5	5	3	3	5	6
5	8	5	3	7	5
5	3	6	9	7	2
result: 6

-45	44	17	-3	31	16 result: 17

1743	3617	8761	2278	2497	5574 result: 8761

215	798	451	366	167	924 result: 451

46	215	28	222	24	185 result: 28

6	4	3	5	7	4
6	6	3	8	5	4
3	7	2	5	6	4
result: 2

-148	-759	402	-297	92	-366
-519	-346	-809	-179	514	-191
-361	-366	-719	-458	-973	-643
result: -719
---
((7, 3, 8, -12, -23, 26, -47), (-6, -17, -23, 2, 40, 41, -29), (-6, -2, -10, 37, 28, -33, 53)) → -29
((37, 11, -50, -8, -18, -4, -6), (46, -5, -49, 1, -15, 25, -3), (33, 0, -51, -1, -30, 7, -4)) → -3
((4, -10, 7, -4), (1, -6, -7, 1), (-32, -42, -18, 16)) → 1
((5, 10, 29, 3, 28, 2), (3, 6, 47, 2, 5, 3), (1, 4, 9, 1, 3, 1)) → 3
((-3, -31, 13, 6, 43, 9, -38), (34, 23, -15, 11, -48, 3, 43), (46, 47, -27, 22, -26, -4, 13)) → 43
((-16, -8, -31, -24, 8), (-7, -39, -47, -31, 36), (9, -26, -10, -3, 23)) → 36
((-2, 16, 28, 15, -7, -28, 39), (2, -6, -1, 5, 13, 2, -33), (-8, 6, -7, 15, 4, -8, 28)) → -33
((-12, -30, 6, 44, 3, -9), (-10, -23, -22, 14, 28, -40), (-1, 21, 10, -25, -22, -18)) → -40
---
[[-47  23  12   5   9 -28 -12]
 [-42  27  12   3   5 -30 -11]
 [-14 -47   6  16  27  53  25]]: 5

[[ -4 -25  30   2 -28  -4   9]
 [-17 -36  13 -45  -2  24  27]]: -28

[[-18 -21 -14   7]
 [-37  47 -13   0]
 [-36   0   2  -8]]: 47

[[-37 -32   4  22 -25  10]
 [-35  -5 -27  42  -5  28]
 [-15  19  -6  31  34  33]]: 42

[[-14  18  51 -23  -1  21]
 [ 50  43 -26  15 -11  38]]: -23

[[ 13 -20   5 -42  12 -17   8]
 [ 14   1  15  25  12  15 -10]]: 12

[[-53 -27   2   0   0]
 [ 34  33   3   0 -10]]: 2

[[  1 -30 -42 -21  -7 -21]
 [ 42  13  43  23 -12  16]
 [ -7  11  45  23  26   9]]: 23

[[ 35   4 -12  -2 -22  -1]
 [  7 -45 -10  -2   5  -1]]: -2

[[ 40  -1 -21   0  32   2]
 [-13 -11 -15   0  24  26]]: 0
---
[[140 155 200 177]
 [253 136  54  45]
 [119  18 104 247]] → 155

[3 7 4 4 3 0 6] → 3

[ 74  35 187  28  66 214] → 28

[52 57 38 19 82] → 38

[518 671 167 529 793] → 167

[48 66 17 36 74 75] → 36

[ 14  -8  35  20 -25 -16  11] → -25

[ 50 560 316 103 913 606] → 103
---
[39, -27, -15, -24, -25, 38, -17] ⇒ 39, -17

[3, 41, -1, 24, -11, -24, 5] ⇒ 3, 5

[[3, -18, 10, 6, 1, 11],
 [-22, -19, 13, 14, 7, 2],
 [-2, 29, 19, -7, 3, -46]] ⇒ 3, -46

[[23, 34, -25, 4, -49, 22, -1],
 [-18, -1, 7, -15, -33, 4, 0],
 [-33, 45, -22, 23, -45, 1, 14]] ⇒ 23, 14

[23, 42, 10, -30] ⇒ 23, -30

[[-24, 24, -23, 0, -16, -53],
 [-36, 0, -9, 4, -19, -21],
 [-15, 5, -22, -3, 9, -19]] ⇒ -24, -19

[2, 39, -33, 30] ⇒ 2, 30

[9, -3, -9, 3, 45, 24, 30] ⇒ 9, 30

[47, 46, 10, 45, 38] ⇒ 47, 38

[40, -24, -36, -7, 1, -14, -4] ⇒ 40, -4
---
(-12, -35, -8, -40, 2, 1, 4): 1
((22, -6, 16, -5, 18, -7), (50, -4, 5, -5, 5, -7)): 5
(21, 4, 46, -12, 3, 14): 3
((7, -12, -1, 6, 6, 3), (3, 44, -3, 0, 44, 30), (-35, -4, -15, 45, 5, 12)): 5
(53, 47, 13, -46): 13
((-12, 0, -31, 5, 3, 39), (-30, 0, 0, 6, -5, 12)): -5
((-32, -18, 8, -12, -3), (43, -33, -39, 31, 4)): 31
---
[-1 20  0 -3 41] => -1

[[ 41 -23  43 -14  33  29 -47]
 [ 32 -11  42  37  35  36 -51]
 [ -4 -14  16 -46  -6   1 -29]] => 16

[[ 41 -52  12   0]
 [  2  -1  -6   0]] => 0

[[16  8 12  5  7]
 [20 19 43 10  6]
 [18 11 32  8 11]] => 18

[-27 -16  43   5 -17 -12   8] => 43

[[ -3   8 -23 -19   8 -15]
 [ 17 -32  -8  31 -41  23]] => -32
---
[[  2 -42   1   2]
 [  3 -17  -1   1]
 [ -3  49  -1  -2]] | 1

[[-11  41  -5  -7 -15]
 [-10   8 -31  36 -50]
 [ 24  20  19   1   6]] | -7

[[ 0  0  2 -4 51]
 [-2  0 -9  2 38]
 [ 1  1  4 -4  8]] | -4

[[  7 -39   6  32 -12 -25]
 [-14  18   7  19  23  35]
 [-21 -14 -33 -44 -42   0]] | -12

[[ 17  20 -12 -35 -31]
 [-42  -7  29 -12  19]
 [-41  -7  29 -16  15]] | -35

[[-30  33  15  22 -29 -32 -31]
 [ -8   9 -21  20   7   6   6]
 [-45  52  24  32 -44 -50  15]] | -32
